0: [157  95 153 103  95 104 115 171 106 108 126 128 171 106 122 150 124 129
 118 120 122 124 174 132 132 115 140  72 124 129 175 130]
1: [ 86 101 132  76 145  87 128 167 119 175 138 182 150  36 197  69  64 149
 127  86 116 115 187 153 178 167  97 118  66 207 128 141]
2: [ 65 183 191 166 177 107  45 107 175 134 141 105 146 145 169 132 178  98
  96  91  67 220 113  83 155 152 140 186 133 167  33 106]
3: [164 133 145  94  70  25  75 114 119  99 124 120 108 110 148  55 118 142
  82  98 120  86 191 191 210  91 140  47 196  99 144  76]
4: [153 109  93 151 101 101 108 133  44 144 134 139 163 126 105 114 138 189
 150  56 109 162  51 176 118 186 204 115  81 195 132 201]
5: [132 156 125 159 137 162 141 125 132 115  86 107 117  92  98 121 104 117
 169 179 132 112  99 156  87  91 145  94  81  93 144 179]
6: [195  96 118 165 138 140 148 129 147 120 159 146 112 186  96  93 188 133
 129 155 153 169 125 164 139  60 128 162 118 130  90  79]
7: [107 136  85 184 127  56  92 173 181 179 145 141  97  98 142 108 132 122
  90 118 144 187 166  96 189 132 138 195  86 151 165 149]
8: [196 139  90 166  83 143  87 127 113 136  72  96 243 252  47 131 125 112
 166  65 106 117  88 115 108 113 156 129  69  88 188 120]
9: [102 131  98  89 179 162 205 122 118 151  89 126  76  84  94 146 137 128
 173 169  72 105 144 150 100 209  75 133 160  70  51 130]
10: [ 99  85 136 139 111 160 163 100  93  92 165 117 118 105 124 170 101 192
 166 107 116 157  68 144  91 189 146 119 181 114 212 115]
11: [120 150 131 135 111  93  85 143 145 110 165 151 108 114  45 181 106 137
  98 110 103 137 116 117  67  92 128 190 186 101 122 176]
12: [159 120 111 126  93  46 146  58 141  86 107 128 163 124  96  97 155 191
 125 121 217  88  93 171  57  88 137 125 177 190 183 148]
13: [159 181 132 128 134 110 108 110 138  97 153 118 102 134  60 116 107 123
 178 102  58 139  78 163  78 118 213 137 155  43 129 142]
14: [204 195  51 131 109 106 156 152  92 152 144 132 122 183  57  45 137  55
 210 147 145 129  84 126 111 108 226  79  99  77 125 160]
15: [146 107 109 101 149 195 224  89 103 159  81 142  50  98  80 168 130 134
 168 180  84  99 163 150 147 170  81 170 148  76  33 102]
16: [138 133 130 177 104 134 143 141 158 163 101  89 112 151 153 129 137 132
  97 149 148 127 160  98 176 107 173 148  95 131 169 151]
17: [109 132  54  55 181 144 133 129  93 116 207 133 154 135 151  77 159 112
 122 126 205 148  85 187  97 179 159  67 181 158  73 106]
18: [133  92 189 144  53 167 112  99 102 143  93 121 171 144 139 136 136 118
  17  76 169  81 130  36 146 110 142 124 165 255  74 212]
19: [162  92 111 177 117 140 198 174  79 151 112  93 128 185 119 113 157 164
 120 101 109 124  51 155  35 201 162  60 104  96 175 165]
20: [133 147 115  97 157 149 121 155 118 138 171 152 154 104 111 134 110 103
 171 138 109 155 124 150 125 120 164 110  84 148  73 160]
21: [116 123 186 155 119 143 153 142 186 147 102 110 217 211 170  70 100  45
 129 101 112  85 161  42 138 104  36 116 102 124 139  52]
22: [159 116 125 100 118 161 150 156  88 117 126 151  95 123 105 149 118 101
 144 161 128 132 116  89 126 142 132 111 137  78 108 156]
23: [ 86 117 195   5 205 147  99  96 177 108  82 107 184  35 187 134  34  91
 114 149 196  91 205 131 118  74 102 123  74 167 153  38]
24: [119  72 102 210  88 132  98  50  83 124  22  81 104  71  89 166 174 186
  31 100 136 112 118 178 161 152  80 156 163 200  58 133]
25: [101 142 109  77 196 207 141  93 132 104 205 141 107 150 171 185 106 137
 144 171 142 166 119 159  97  96 151 177 106 139 132  77]
26: [163 106 116 114 116 178 165 141 175 134 146 130 209 185  50 190 173  76
 120 166 100 165 187  88 123 110  98 123 143 106 129  62]
27: [101 155  67 103 173 162 120 121 203 169 118  75 139 129  52 151 117 136
  95 118  79 118 150 145  90 145 141 167 162  82  96 172]
28: [106  86 131 122 109 174 172 135 148 114 132 145 107 112 112 128  54 130
 157 132  94  80 162 110 151 127  31 147 142  80 163 131]
29: [107 187 119 169 140 104  89  66  90 137 102 132 127 171 181  95 168 130
 153 150 137 136  79 159 124  86 107 106  78 154  88 105]
30: [125 138  47 206 103  92 139 145  99 199  80 148 138 147  80 134 164 117
 115 122 119 126 106 121 128 160  88 125  67 139 125 185]
31: [148 130 104 126 117  33 139  73 158  96 127 156 159 108  87  86 142 168
 136 137 199 106 116 169  58  74 100 139 163 185 192 132]

[102 106 156 156 137 183 170 140 191 135 106 101 197 205 175  57 101  32
 123 135 116  91 153  59 132  92  27 118  90 118 130  38] 21 28 26
[ 72 182 175 157 177 111  60 115 181 143 156 115 145 148 168 142 191 110
  86 113 105 206 114  92 142 135 129 188 136 157  49  96] 2 29 7
[155  88 116 188  92 117 210 176  87 150 122 107 130 193 131  99 142 146
 118  89 114  98  50 141  52 203 154  42 115  91 178 161] 19 10 30
[116  99 130 115 146  86 100 141 139 100 153 127 112  46 137 115 182 161
 108 184 154 196 140 172 161 137  86 100 178 128 119 111] 0 22 20
[130 182 129  94  73  35  55 118 114 103 149  95  85 127 178  58 139 135
  98 115 109  96 184 204 221  93 149  46 197  57 162  82] 3 0 16
[137  93 135 107 124 171 118 177 121  90 140 138 118 100 114 135  68  77
 122 121 176 105 110  44 118 129 162 178 130 174 142 184] 22 20 0
[117 108 183 163 115 166 157 154 163 150  87 115 216 209 182  49 110  52
 114 108 125  80 153  36 147  92  10 122  79 124 147  71] 21 28 16
[ 91 163 150  80 200 162 135 110 160  55 225 177 130 111 143 178 117 144
 168 186  99 163 148 158  59  52 100 175 126 130 140  68] 25 20 11
[ 25 207 135 153 198 102 123 116 205 123 129  67 135 122 235  16 158  79
 112 161 129 100 112 143  91 120  91 111 104 141  94 129] 29 2 5
[144 105 133 107  64 127  71 145  77  94 135 156 169 111 131 125  99 127
 128  88 118 122 153 103 220 122  85 134 139 148 139 118] 0 22 28
[114  89 131 156 108 164 163 110  88  91 148 139 115 119 139 152 114 174
 187 118 113 149  77 143 124 174 121 103 162 110 202 117] 10 22 28
[160 184 142 136 126  85 118 102 152 111 125  91 128 153  50 115 115 118
 162  95  77 126  82 156  58 127 207 122 162  52 108 119] 13 11 5
[154 119 108 119 117 173 133 154  92 121 132 145  80 121  93 183 112 101
 145 144 131 137 113  96 132 132 150 140 132 107 109 147] 22 20 5
[129  95 163 143  40 135 113  93 109 128 101 132 166 129 118 154 135 116
  13  83 179  84 122  19 152 121 128 127 189 251 102 216] 18 16 24
[115 104 207 146 117 164 144 141 198 132 104  97 200 217 182  63 113  54
 116 104 120 110 170  31 184 118  44 133 117 112 149  41] 21 28 26
[194 145  97 151  61 139  91 125 104 131  71  96 255 255  34 152 108 101
 149  58 111 104  95 111  90 100 162 121  70 100 187  98] 8 0 26
